In the rows, zero is written as 100.
Each path below is one point turned by a fixed rotation once a step. After each direction that follows a path, write how fast that rotation turns it, in degrees a step (0 if it stays still).
Each turn is a multiple of 5 degrees from 10 to 175, or 0.
Each row of a path follows its step; steps can be skipped.

step 0: 98,79,70,102,90,106,90,112,122,90,78,103,101,107,96,105,103,92,112,60,89,102,132,111,124,81,103,83,131,111,99,124,98,102,126,106,93,77,107,95,108,102,90,106,119,93,97,107,119,124,97,103,104,124,86,102,97,104,99,92,105,108,70,71,104
step 2: 97,80,111,103,84,91,110,93,103,94,96,80,106,87,95,134,123,106,121,93,112,92,97,132,129,99,127,93,101,116,131,108,109,83,81,106,97,92,67,109,90,100,95,99,86,87,87,120,85,108,108,119,82,95,99,92,95,85,109,90,90,99,65,77,91
step 3: 85,50,84,85,92,100,117,98,96,103,99,107,100,93,109,119,85,111,113,87,120,76,123,117,119,127,119,82,122,93,127,117,101,105,93,102,96,105,86,89,104,95,86,95,87,79,99,117,111,118,103,122,107,109,102,88,98,84,106,96,114,84,78,83,88
step 4: 97,86,103,90,101,87,106,93,104,104,78,114,108,108,99,109,72,99,111,61,121,114,119,117,116,126,72,82,104,98,112,96,89,118,124,114,98,113,90,101,104,110,101,95,77,71,106,115,124,142,108,122,83,110,107,99,102,78,107,94,103,97,94,93,102
step 5: 86,95,110,123,103,83,99,108,94,104,100,98,99,109,133,114,93,107,109,76,108,120,101,120,119,103,78,86,111,122,106,77,108,105,121,122,95,102,90,121,78,119,104,90,86,75,92,105,94,123,84,116,82,99,101,77,106,89,119,102,68,115,88,76,83
step 7: 100,82,76,86,84,106,110,107,115,86,83,111,101,91,102,115,80,98,81,80,93,104,112,125,119,91,117,77,116,92,110,113,91,105,127,85,92,97,81,115,93,116,125,84,91,101,92,98,126,106,96,119,93,106,102,109,125,95,114,72,118,141,86,108,92
step 12: 116,108,90,96,98,96,90,112,97,110,91,87,99,113,108,101,111,82,101,80,105,141,102,96,140,99,94,82,112,96,88,96,109,99,133,111,115,115,97,93,77,122,88,75,92,95,105,86,92,115,89,98,94,129,77,85,93,74,86,101,99,118,74,79,98
step 14: 90,84,83,91,68,101,102,105,105,98,105,106,131,114,102,136,103,101,107,101,98,103,112,112,132,89,109,100,111,97,117,118,95,90,99,71,85,94,82,92,110,114,85,98,76,130,120,111,95,89,92,124,116,119,100,107,102,71,97,71,97,126,90,93,95
step 18: 107,84,77,98,86,104,105,92,105,92,90,112,118,118,111,93,91,102,119,66,86,115,122,111,122,98,128,83,122,106,99,117,122,92,112,90,89,101,113,90,106,128,95,86,100,97,127,91,117,112,98,99,80,113,102,97,121,111,79,85,91,102,95,57,103
step 19: 121,86,85,90,81,99,101,107,121,107,98,94,123,111,101,99,101,81,122,78,109,124,115,108,114,87,135,87,97,112,103,106,94,89,132,101,92,115,102,126,90,107,111,69,80,82,97,90,108,113,103,98,72,91,77,89,90,94,97,72,86,102,100,81,117
Directions:
99,98,101,106,104,100,102,96,94,106,93,110,99,99,105,94,96,104,104,107,99,102,100,96,100,97,95,108,106,107,102,98,98,102,99,102,105,99,101,98,104,101,96,102,98,96,97,95,107,100,103,96,98,97,105,99,97,93,99,98,99,104,93,99,102 : 60
98,101,98,95,98,103,102,94,98,95,102,98,100,99,96,101,105,94,109,103,95,103,100,104,103,100,103,96,105,99,95,102,100,96,97,99,97,99,103,106,100,96,101,99,106,90,95,95,101,101,106,91,96,97,101,101,97,102,90,101,105,94,95,99,101 : 40
97,94,92,94,100,100,101,102,97,100,98,102,99,97,97,93,97,100,96,107,107,101,102,97,103,102,110,101,91,95,97,100,99,99,105,94,102,99,104,99,96,95,100,97,102,98,97,104,104,108,103,105,100,97,93,96,96,100,102,101,106,105,98,102,105 : 90
97,109,104,104,100,103,100,106,104,108,103,102,100,97,107,94,105,106,104,99,94,89,101,105,105,106,103,96,101,107,97,99,101,95,99,102,103,99,105,101,96,102,102,100,107,102,100,105,101,104,100,105,96,95,100,102,101,105,101,95,103,103,99,97,100 : 135
95,102,95,102,95,100,100,103,98,98,98,105,93,91,99,97,105,97,98,95,102,101,102,89,97,103,104,97,106,101,102,100,109,102,98,104,99,106,103,103,100,101,97,95,103,104,102,102,99,94,103,100,101,107,104,102,95,98,101,104,105,98,101,91,97 : 120
97,99,98,103,98,107,96,103,102,101,99,98,105,94,108,101,97,91,96,94,95,102,99,101,105,99,95,104,95,98,102,100,100,99,101,102,105,107,99,99,98,101,104,105,95,96,103,103,103,98,103,101,97,98,102,100,92,107,92,105,97,101,101,100,109 : 100
94,105,99,100,104,103,104,91,94,99,98,98,99,101,101,102,96,102,102,103,101,96,98,99,100,102,90,106,101,102,101,101,101,103,108,96,94,107,103,102,99,103,102,105,100,97,105,106,97,107,98,102,102,101,94,98,94,105,102,99,105,93,103,96,93 : 60
